Named turns come first, each shown by rows before and after it. Which turns, in which order, take the first row of each pair that follows to the second? Write the first one first, as in the answered first pair.
turn Zud:
[  3  14  21   1 -14 -15   2  -8  -6] |-> [ -2  26 -11   0  -8  -9   2  -6 -10]
[  0 -13  -3 -19   4 -16  -8  -7  -5] |-> [ -2  -9   3 -21   3 -16  -6 -11  -8]
[-8 -1 22 -8 -8  0 -1 -2  6] |-> [-15  16   2  -6  -9   5   3  -6  -3]
[ 23 -51  27   5  -7   4   7  14  22] |-> [  5  -1  47  -2 -25   9  34 -24  -6]
turn pel:
[-2  1 -6 -7 -2  6 15  1 -5] |-> [ -5   9 -10  -5   3  -6   4  -7  -7]
[ -1  -5 -11  -9   4 -23 -33   9  -1] |-> [  4 -16  31 -11  -9 -15 -13   4   3]
[ -3  16   1   0   7   1   4 -11  -4] |-> [-3 10  8 -1  4 10 13 -6 -3]
turn simam:
[  6  -8 -33   6   8  12  -3  19   0] |-> [ -5  31   2   1   2 -10  -5 -23 -13]
[ 22 -18  49   5 -14   1  -6 -11   2] |-> [ 25 -27 -29  11   2  15 -23  23   7]
[ 13 -29  11  13   5  23  15  23   5] |-> [  0  17 -36  15  20   4  -9  -2 -11]
Pairs:
Between the rows of a pair lie two turns.
[  4  -6  -5   6  20 -20   6   9   7] |-> [  5 -10  13   5  10 -14  18   8   4]	simam pel
[ -5   0 -16  -1   7  -8 -14   3  -3] |-> [  1 -16  11  -2   2  -9  -7   7   4]	Zud pel
[-20  32  -4 -10  -5  -9  11 -24  -6] |-> [ -1 -26 -14  -6  10 -18 -19  14  26]	Zud Zud
[ -6   1 -15   3  11 -24 -25   3  -3] |-> [ -7   8  18  -2   3 -28 -15 -11  -7]	Zud Zud
[  0  29 -10   0  15 -30 -23 -12   7] |-> [ 10  -5  37  -1   4 -27 -13  -1  23]	Zud simam
[  1   1 -68   4  14  15 -18  21   0] |-> [ -8  45 -47   3  12 -11 -26 -20 -15]	simam Zud
[  3  -5 -18   1  -7  12  16  13  -3] |-> [  8 -11  14   0 -12   7  20   6   3]	Zud Zud
[ -3 -21  18   3   1  23  41  13   4] |-> [-12  20 -42   5  20   5  11  -1 -11]	Zud pel
[  4  27  37   2 -10  14  32 -31 -27] |-> [ 22 -27 -49  11  20  17 -10  31   1]	Zud Zud
[-4  5 -1 -1 -7 30 32  8 -7] |-> [ -7  30  22  -2   1  -6   8 -22 -10]	pel pel
[  8   4 -22  -2  19 -31 -44   4   8] |-> [ 19 -38  37  -7  -5   3   2  22  17]	Zud pel
[ -7  20  15   1   1 -21 -10 -26  -3] |-> [ -3  -3 -39   7  12  -1 -16   8   5]	simam simam
[ -8  14  -9  -6 -11  31  25  -8 -19] |-> [ -3   5  27 -10 -16  23  25 -11 -13]	pel simam
[  1 -12 -27   1  14 -12  -2   9 -17] |-> [  3 -10 -14  -1  16 -27 -12   2 -14]	Zud simam
[ -3  -6  -8  -3 -13  36  34   5  -4] |-> [-12  36  -8  -4  -3   1   7 -29 -16]	simam pel
[  2  14  11 -14   4   4  42  -8   5] |-> [ -3  27 -19 -13  11   2  31 -10   0]	simam simam
[ 10  19 -35   2  15  17  15 -16 -17] |-> [ 23 -22  22  -2   6  22  31  -3   1]	pel simam
[-11   9 -10  10   7  -1  -6 -20   6] |-> [-13  11 -11  10   1  10   9 -18   2]	pel Zud
[-28  43 -21   3  -2  -6  17 -12 -21] |-> [-12 -14   9   3 -15  25  45  27  -2]	pel simam
[  7 -19  11   1   6  -7  -1  23   3] |-> [  2 -12 -14   2   6   4   6  27  -1]	Zud simam
[  4   7  34  -4   7 -26 -14 -22  -1] |-> [ -4  11 -45   0  11  12  -2   6 -10]	pel simam
[ 12 -18  36   0   4 -44 -42  -1  12] |-> [  4 -24  30  -4 -25  36  40  22  -7]	Zud pel
[ 10 -18  18  -7   2 -16 -11 -10  13] |-> [  2   3 -28  -3   8 -10 -16  -9   2]	pel simam
[ -5 -18 -23  -6  14  -6 -16   7  -1] |-> [ -2 -34   3  -6   9  -2  -9  13   6]	Zud pel
[ -2  17  39 -10   3 -33 -20 -21   0] |-> [ -7   2  23 -12 -16  33  39   7  -9]	pel Zud
[  7 -16  15  -9 -15  -8  -6  10  19] |-> [  5  -4  -2  -7  -6 -22 -22   6  15]	pel pel
[-17  42 -46   1  13  -9 -11  -4  -8] |-> [ -6  -8 -17  -3  -8  39  38  35   4]	simam pel
[-26  48 -39  -4   7 -23 -15 -16  -6] |-> [-12  17  35  -4   3 -51 -25 -22  12]	Zud simam
[ -8  54 -35   1   6 -20 -21 -36 -24] |-> [-13  46 -38  -1 -10  26  27 -19 -31]	pel Zud
[ -1 -17   1   5 -20  12  13  15   1] |-> [ -9  12  17   3 -19  -5   7 -11 -11]	simam simam
[  6  -2 -11   0 -10  11   2  15   2] |-> [  2  15   9  -2 -16   1   5  -6  -6]	simam pel
[ -9   3   4 -14  -8  27  20   5 -14] |-> [-11  21 -17 -11   8  -6 -17  -9 -13]	Zud pel
[ 10  -9  37 -14 -11  -2  27  -8   4] |-> [ 15 -35  12 -11  -1   3  17  18  17]	simam Zud
[ 11 -28  52  -3  -8  -6  10   7  21] |-> [  2 -20  -5  -1 -11  39  39  28   8]	Zud simam
[ -1  10 -66   9  20   0 -28  16   3] |-> [ 18 -36  14   8  14 -24 -41  20  32]	Zud pel
[  4 -17  15   7  10 -29 -23   4  19] |-> [ -4   1  34   3   1 -28 -10 -13  11]	simam Zud
[ -8 -10  10 -18  13 -18 -10  18   7] |-> [ -8 -13   1 -17  15 -12  -9  24   7]	pel pel
[ -4  10 -21   0  -1  28  21   2 -15] |-> [  0  14 -13   3  16 -20 -26 -12  -3]	Zud pel
[  9 -24  28   2  -5  -9  -4  11  11] |-> [  5  -7  -2   4  11 -27 -29   1   9]	pel pel
[-19  38 -17  -6   4 -21 -18 -27  -1] |-> [ -7   4  41  -7  -2 -29 -15 -23  16]	Zud simam
[  5   8  10  -1   1 -18 -23 -12  -4] |-> [ 11 -16  27  -2  -6  -1  -5   2   4]	Zud simam
[  0 -21   3  -1  -6  21  20  15   4] |-> [  4 -24   0   2  10 -15 -22  10  13]	pel Zud
[ -5 -10  -1   0  10 -23 -23  12  -7] |-> [-12  10  25  -5  -3  -9   5  -8 -20]	pel Zud
[  7 -11 -42   8  13   6 -13  18   0] |-> [ 15 -31  -6   8  13 -13 -24  17  14]	Zud pel
